Each path below is one point turned by a fixed rotation once a step. After each direction that follows a path, write how fast that rotation turns it, in degrees per step (0 if it stays still).
Each turn is a multiple of 5 degrees from 10 to 175, or 0.
Each row of a path follows its step; steps can be skipped.
path 1
step 0: -1.18  -0.37  0.04  0.62  -0.87  -0.31  1.78  -0.85  -0.20  0.64  0.80  -0.44  -1.70  -0.25  -2.30  -0.98  2.51  -1.18  -0.24  -0.64  1.45  1.51  -2.32  -0.73  -2.43  -0.25  0.60  1.63  0.72  -0.05  1.36  0.77  -0.81  -2.41  -0.12  2.22  0.18  1.56  -0.17  -4.13  -1.71  0.58  1.31  -0.72  0.76  0.28  -2.36  -0.34  -0.68  1.55
step 2: 1.11  -0.68  0.31  1.55  1.48  0.89  1.97  2.15  -0.47  -2.03  0.76  1.66  0.17  -1.31  -0.17  0.87  -2.04  2.83  1.75  -0.26  -2.33  -2.09  0.99  -0.21  1.07  -3.01  -0.21  0.57  -1.79  -0.05  1.18  -0.01  1.61  -0.22  0.91  -1.36  0.77  -0.61  1.59  0.93  -2.25  0.00  -1.49  -0.93  2.09  0.17  1.29  -0.60  -1.37  0.45
step 7: 2.90  0.11  -0.66  1.83  0.93  1.60  -1.45  0.28  0.78  1.79  0.71  -0.17  1.91  1.32  1.31  0.06  -1.87  -0.75  -1.44  0.40  -0.04  1.09  0.54  0.67  -0.26  0.19  -1.16  0.86  1.09  0.85  0.32  -0.96  0.65  2.53  -3.43  0.61  1.54  -0.91  -1.05  3.36  -1.13  -1.25  -0.73  -1.34  1.53  0.67  -1.95  -1.72  0.92  0.99
step 8: -2.55  0.28  1.26  0.02  -2.33  -1.79  -0.05  0.38  -0.09  -0.65  0.70  -0.83  2.12  0.14  -1.88  0.68  -0.43  0.53  -0.96  1.56  0.28  1.54  0.63  -0.10  -1.72  0.22  0.63  1.85  -0.29  -2.16  0.95  3.60  -2.56  -1.20  0.06  0.79  -0.12  -0.27  0.30  -2.47  1.37  -0.30  0.47  -0.25  0.30  -2.03  -2.63  -1.92  0.77  -1.04
step 10: 1.10  0.13  0.80  0.62  -0.69  0.75  1.96  -0.06  -0.12  -0.95  -0.07  1.33  -3.66  -1.36  0.32  -0.05  -1.35  -0.02  0.12  0.61  -1.69  0.87  -0.02  0.90  1.86  -1.79  0.26  2.38  0.67  -0.15  0.69  -0.48  1.87  0.73  2.37  -2.83  -1.98  -1.94  0.41  1.77  -2.52  -0.80  1.60  1.87  -0.97  1.26  -0.17  -0.73  -0.41  1.64
step 11: 0.62  -1.31  1.77  1.04  1.80  -2.02  -0.62  -0.44  -0.96  -0.15  0.32  0.12  2.48  2.86  0.37  -0.52  0.86  0.00  0.80  -0.58  -0.35  -0.05  1.53  -0.67  1.14  1.57  0.05  -1.84  2.05  -1.23  -1.75  1.06  0.83  2.69  -0.82  0.60  -2.48  0.81  0.89  0.43  -2.03  0.50  0.15  -1.99  1.93  0.35  1.47  -1.93  2.22  -0.96
step 12: 0.16  0.43  -0.41  -0.76  -3.86  0.76  -1.95  0.32  1.68  0.70  -0.19  0.12  0.65  1.22  -0.35  0.53  -1.62  1.58  -0.59  -2.61  1.21  -1.86  -0.12  0.20  -1.89  0.33  -0.26  2.28  0.49  -1.38  -1.70  0.47  -1.64  -0.43  -1.99  0.35  0.38  -0.03  -1.68  -1.09  -0.37  0.08  -0.07  0.02  1.50  -2.53  0.31  1.79  -3.41  -0.76
step 13: -2.11  0.47  1.48  -2.92  0.05  -1.60  0.03  0.67  -0.68  1.18  -0.16  0.68  -1.13  -1.31  0.13  -0.27  1.47  0.61  0.10  0.26  1.25  0.03  0.09  1.30  0.06  1.77  0.20  -1.58  -0.41  2.19  3.89  0.82  0.23  0.84  2.24  -0.38  2.48  -0.38  -2.77  -1.42  0.83  -0.53  1.34  -1.24  -1.26  1.60  -0.68  1.53  -0.31  1.83
step 14: -0.34  0.55  0.70  0.14  1.28  -0.33  1.56  0.56  0.57  -2.51  -2.78  -2.71  -1.40  -1.87  -2.42  -0.97  -1.04  -3.29  0.83  0.26  -0.55  0.08  1.16  -0.91  0.54  -0.93  0.91  -1.29  -0.83  0.17  -3.80  -0.14  0.87  0.04  1.22  -1.77  -0.90  0.08  0.42  1.78  0.93  0.83  -1.39  0.93  -1.06  1.50  1.39  0.67  -0.51  0.09
step 15: 2.71  -0.75  -0.70  0.52  1.30  0.14  0.61  0.27  -1.88  0.25  1.99  1.36  -1.16  1.36  2.39  -1.73  0.30  0.46  0.19  1.66  -0.34  -2.33  1.45  0.94  0.47  -1.22  -2.69  1.26  0.74  0.00  -0.99  -0.57  1.78  -0.65  -3.42  1.91  -1.87  0.69  -1.41  0.64  0.47  0.62  -1.05  -0.13  1.97  1.71  -1.20  -1.00  -0.29  -0.18
step 16: -1.40  0.16  -0.89  -2.60  -1.50  -1.90  -1.25  0.03  -0.03  -0.40  1.64  -1.70  1.77  1.86  0.18  0.56  -0.27  0.11  -1.74  1.64  2.76  1.30  -2.82  0.95  0.19  -0.65  0.83  1.14  -0.13  0.40  0.16  -0.19  -3.47  -0.78  0.03  0.48  0.17  -0.28  0.24  -0.26  -1.55  1.12  -0.44  -0.41  1.49  -2.36  1.71  -2.61  0.45  1.34
0.31  -0.33  -0.05  -0.71  0.13  -0.15  -0.37  0.13  -0.01  0.39  -0.80  0.30  0.05  0.24  0.90  0.74  0.05  0.11  -0.65  0.00  0.03  0.07  0.19  -0.22  0.32  -0.60  0.12  -0.13  0.17  0.00  0.05  0.03  -0.43  -0.43  0.16  -0.30  -0.82  0.18  0.81  -0.09  -0.67  0.36  0.34  -0.27  -0.42  0.21  -0.33  0.29  -0.15  -0.45 => 55
0.73  0.01  0.01  -0.38  0.02  0.36  -0.26  -0.01  -0.44  0.18  -0.52  0.53  0.29  -0.15  -0.16  -0.32  -0.88  0.28  0.49  -0.06  -0.17  -0.06  -0.82  -0.34  -0.59  0.26  0.00  0.26  0.28  -0.15  -0.17  -0.60  0.06  -0.14  -0.38  -0.65  0.01  0.23  -0.10  0.35  0.96  0.53  0.67  0.08  0.27  0.29  -0.06  0.14  0.02  -0.34 => 135
-0.03  -0.37  -0.20  0.28  -0.19  -0.31  0.26  -0.16  -0.55  -0.29  -0.32  -0.18  0.22  0.52  -0.28  0.10  0.29  0.30  -0.34  -0.39  -0.38  -0.33  0.50  -0.28  -0.25  -0.59  0.37  -0.41  -0.93  0.23  0.26  -0.23  0.12  0.08  -0.56  -0.61  -0.05  -0.22  -0.10  0.36  0.13  -0.50  0.64  0.69  -0.34  0.76  0.42  -0.09  0.08  0.63 => 90
-0.62  -0.63  -0.86  0.17  0.10  -0.34  0.08  -1.01  -0.19  0.19  0.05  -0.15  0.37  0.01  0.10  -0.31  -0.33  0.46  -0.17  -0.20  0.23  -0.29  -0.06  -0.03  0.12  0.27  0.17  0.71  -0.23  0.09  -0.14  0.25  -0.42  -0.11  0.21  -0.08  0.60  -0.20  -0.47  -0.45  -0.03  0.87  0.32  -0.47  -0.93  -0.25  -0.17  0.22  -0.11  0.11 => 90
-0.58  -0.09  0.24  -0.90  0.22  0.57  0.63  -0.12  0.50  -0.01  -0.51  0.26  -0.20  0.26  -0.63  -0.35  0.39  0.52  -0.20  0.39  0.02  -0.49  0.17  -0.40  -0.10  0.11  -0.82  -0.02  -0.02  -0.15  0.33  -0.35  -0.28  0.40  0.66  0.04  0.59  -0.28  0.67  0.52  -0.01  0.21  -0.09  0.51  -0.06  -0.11  -0.12  0.40  0.09  0.09 => 90
-0.44  0.05  -0.32  -0.14  -0.45  0.77  -0.01  -0.24  0.61  0.39  0.22  -0.14  0.38  -0.30  0.36  -0.37  0.22  -0.14  -0.27  -0.06  0.59  -0.11  -0.72  -0.02  -0.27  -0.58  0.08  -0.13  0.52  0.37  0.66  -0.22  0.39  0.35  0.49  -0.51  -0.38  0.66  -0.25  0.00  -0.05  -0.09  0.03  -0.15  -0.20  0.46  0.35  -0.70  -0.49  0.58 => 110
0.17  -0.39  0.36  -0.40  1.06  -0.40  -0.24  0.11  -0.21  0.38  0.67  0.38  0.42  -0.11  -0.03  0.05  0.49  0.09  -0.46  0.17  -0.20  0.17  -0.11  -0.43  0.19  0.10  -0.23  -0.20  0.08  -0.33  0.31  -0.47  0.86  0.62  -0.50  0.44  0.27  0.58  -0.65  -0.07  -0.02  -0.26  0.04  0.01  -0.81  0.00  -0.06  0.21  -0.23  -0.43 => 175
path 2
step 3: 1.00  2.53  -0.38  -2.05  -2.67  -0.81  0.50  -0.47  -0.60  -0.50  -0.17  -0.30  -0.05  0.19  -1.29  0.42  1.71  1.45  3.02  -0.09  0.07  0.87  1.00  -1.30  -0.32  -0.06  0.87  -0.32  1.78  -0.18  -1.16  -0.89  -1.14  0.25  -0.73  -0.69  -0.68  1.99  0.25  2.63  1.29  0.22  -1.27  -0.35  1.63  0.38  -0.39  -0.58  -0.59  1.43
step 4: 1.32  0.74  0.52  -1.30  0.58  0.06  -0.11  0.96  1.11  0.08  -0.77  0.40  2.13  -0.79  -0.45  -0.32  1.20  -1.44  -0.45  0.07  -2.88  1.50  1.34  -0.02  -1.04  -0.24  0.36  -2.63  -0.39  -0.74  -0.78  1.98  1.10  1.23  -2.18  1.41  1.53  1.51  0.70  0.17  0.67  0.90  -1.90  0.23  0.62  -2.38  0.13  -0.84  0.18  0.08
step 5: -1.63  -0.09  -0.87  -1.70  -1.60  0.50  -1.47  -0.85  1.88  -0.04  -0.16  0.20  0.61  0.80  1.22  1.38  1.88  -0.75  1.47  -0.43  0.00  -0.56  0.61  0.54  1.48  0.94  0.23  -1.01  2.24  -2.55  0.62  2.30  -0.30  0.02  1.56  0.50  -0.21  1.86  0.02  0.13  1.72  -0.41  1.42  0.65  0.72  -1.27  -1.26  -1.38  -1.53  0.72
step 6: -0.30  0.77  -1.24  -0.99  0.40  -2.44  0.31  0.82  -1.78  1.52  0.19  0.68  3.06  -0.80  -0.68  0.92  1.10  0.68  1.70  -0.45  -0.42  0.33  1.47  0.88  -0.41  -0.83  0.37  1.06  -0.24  -0.26  0.13  1.01  0.26  0.85  -1.49  -1.13  0.01  1.74  0.45  0.43  1.10  -0.45  -1.58  0.45  1.33  1.32  -1.07  -0.46  -1.71  3.29
step 8: 1.13  -1.60  -0.13  -0.54  2.18  -0.26  -1.76  0.80  -0.60  0.73  -0.27  -0.22  -0.16  1.60  0.55  1.27  2.36  -1.89  2.31  -1.55  0.68  0.77  1.76  -1.40  0.78  1.09  0.20  0.44  1.56  -1.67  1.38  1.16  -0.38  0.69  -0.88  0.49  0.36  1.46  1.24  -1.63  -0.30  -0.42  0.14  -0.45  0.74  -0.30  -0.53  -1.84  -2.08  -0.12
step 9: -0.20  -0.04  -1.01  -0.48  0.00  -0.43  1.46  -1.52  -2.85  -0.64  0.66  1.70  0.79  0.07  -0.91  0.96  1.29  -0.50  -0.05  -1.01  -1.02  2.37  1.35  1.93  -0.02  0.19  -0.37  0.40  2.55  -0.69  1.62  1.46  -0.53  -0.62  0.29  0.07  1.18  0.60  -1.46  0.34  0.58  -0.68  -0.97  2.27  1.45  1.70  0.71  -0.31  0.33  1.97
step 12: -0.68  -0.19  -1.29  -0.63  0.46  0.06  0.69  -0.11  -1.17  -1.00  1.39  2.16  1.71  1.94  -1.53  0.95  1.56  0.98  -2.24  -1.16  -0.16  1.46  0.40  1.16  0.93  2.63  0.90  -0.57  0.33  -1.50  1.18  1.17  -0.26  0.73  -0.17  -1.14  2.00  2.16  0.39  0.14  0.96  -0.64  0.94  0.40  0.40  -2.09  -0.02  1.15  -0.16  0.72
step 13: -0.89  1.25  -1.54  -0.45  0.57  0.26  -1.28  -0.53  -1.53  -1.26  0.82  -0.78  1.14  1.48  -0.20  0.22  0.00  1.37  1.44  0.82  -1.84  0.55  0.45  1.92  -0.65  -0.04  -1.87  0.37  0.57  -1.34  -0.74  -2.38  1.54  -0.21  -0.44  0.82  -0.21  1.20  -0.92  1.49  0.32  -1.37  1.21  -1.24  1.25  -0.82  0.34  -1.73  -2.52  2.00
step 14: 0.46  2.48  0.88  -0.19  0.42  -0.74  -1.29  -0.53  -0.93  2.02  0.66  -0.40  -0.32  1.69  -2.99  -1.00  0.19  0.23  0.42  -0.67  -1.84  0.18  1.09  -1.03  -0.63  0.23  -0.19  -1.48  -0.54  0.10  2.58  -0.90  -0.31  1.57  -0.16  0.43  0.01  2.49  1.21  -0.93  -0.60  -0.98  -0.70  2.18  0.38  -2.15  -0.71  0.26  -0.67  0.84
step 15: 0.07  0.11  -0.14  0.58  -1.11  0.22  1.74  1.72  -0.67  -1.74  0.58  0.07  1.13  1.63  -1.45  1.49  2.79  -1.00  1.92  -0.34  -0.05  1.89  2.04  0.28  0.42  1.71  -0.59  -1.95  1.15  -1.55  0.53  -0.43  0.87  2.17  0.94  0.36  0.32  -0.13  -0.33  -0.11  -0.41  -0.07  2.24  -0.50  -0.65  -1.85  0.84  0.46  -0.26  0.57
step 17: 1.09  2.95  -0.18  -0.87  -0.25  -0.38  -0.86  -2.42  -0.43  0.43  -0.64  -0.28  2.34  0.78  -1.53  -1.78  1.90  -3.21  1.50  0.94  -0.53  -0.13  0.53  0.74  -0.66  0.01  0.00  -0.96  0.35  0.09  0.76  -0.59  0.08  1.48  1.02  0.46  -0.03  0.21  -1.45  -0.02  0.77  0.53  -1.30  0.55  1.19  -2.44  0.21  0.63  0.51  1.51
0.21  -0.39  0.67  -0.21  0.32  0.33  0.26  -0.01  0.45  -0.64  -0.40  0.30  -0.06  -0.27  0.38  0.29  -0.03  -0.09  -0.18  -0.89  0.00  0.30  -0.31  0.88  0.60  0.81  -0.18  0.06  -0.01  -0.08  0.00  0.88  -0.19  0.32  0.05  0.51  -0.09  0.33  0.01  -0.35  -0.14  -0.54  0.35  -0.43  0.10  0.05  0.46  0.21  -0.46  -0.16 => 100
0.67  -0.28  0.11  0.28  0.54  0.29  0.19  0.38  0.07  -0.08  0.19  0.14  -0.76  0.17  -0.49  0.37  -0.45  0.15  0.55  0.17  0.20  0.47  0.23  -0.35  0.22  -0.64  -0.76  -0.22  0.42  -0.18  0.66  -0.25  -0.37  0.11  0.39  0.15  0.02  -0.22  0.62  0.08  -0.75  -0.15  -0.22  0.01  -0.16  0.24  0.59  0.06  -0.12  0.82 => 55
-0.09  -0.14  -0.40  0.13  0.13  0.28  -0.14  -0.47  0.47  -0.23  0.53  -0.87  -0.32  0.20  0.12  0.39  0.16  0.04  -0.06  -0.53  -0.23  0.67  -0.19  0.22  0.17  -0.11  0.21  0.26  -0.37  -0.42  0.26  -0.28  -0.13  -0.60  -0.31  -0.48  -0.15  0.49  -0.13  0.55  0.10  0.51  -0.97  -0.23  0.17  -0.08  0.76  0.57  0.35  -0.51 => 40
0.10  0.36  -0.05  -0.32  -0.27  0.53  0.39  0.19  -0.50  0.37  0.69  -0.13  -0.67  0.13  -0.46  -0.64  -0.19  0.59  -0.51  0.11  0.09  -0.11  0.40  0.20  -0.21  0.66  0.07  0.20  -0.15  -0.31  0.05  -0.82  0.21  0.07  -0.17  0.30  0.15  -0.12  -0.48  -0.30  -0.09  -0.48  0.49  -0.14  -0.06  -0.66  0.76  0.46  -0.53  -0.24 => 25
-0.09  0.16  0.16  1.20  0.59  -0.10  -0.27  -0.27  -0.76  -0.64  -0.40  0.07  0.16  1.12  -0.40  0.14  -0.09  0.26  -0.06  -0.14  -0.30  0.18  -0.58  0.44  0.21  0.19  -0.02  0.11  0.04  0.02  0.23  -0.71  0.43  0.27  0.17  -0.21  0.19  0.07  -0.08  -0.05  -0.44  -0.35  0.29  0.28  0.04  0.00  -0.54  0.08  0.26  -0.55 => 20
-0.35  -0.07  0.40  -0.01  0.04  0.05  -0.31  -0.51  -0.40  0.76  0.34  0.18  -0.13  -0.10  1.22  0.56  0.02  -0.09  0.42  0.27  -0.54  -0.26  -0.66  -0.06  -0.19  0.00  0.09  -0.51  -0.09  -0.59  -0.15  -0.46  -0.36  -0.16  0.34  0.07  0.24  -0.27  0.62  0.28  -0.33  -0.27  0.24  -0.29  0.07  -0.18  0.35  -0.50  -0.55  -0.55 => 130
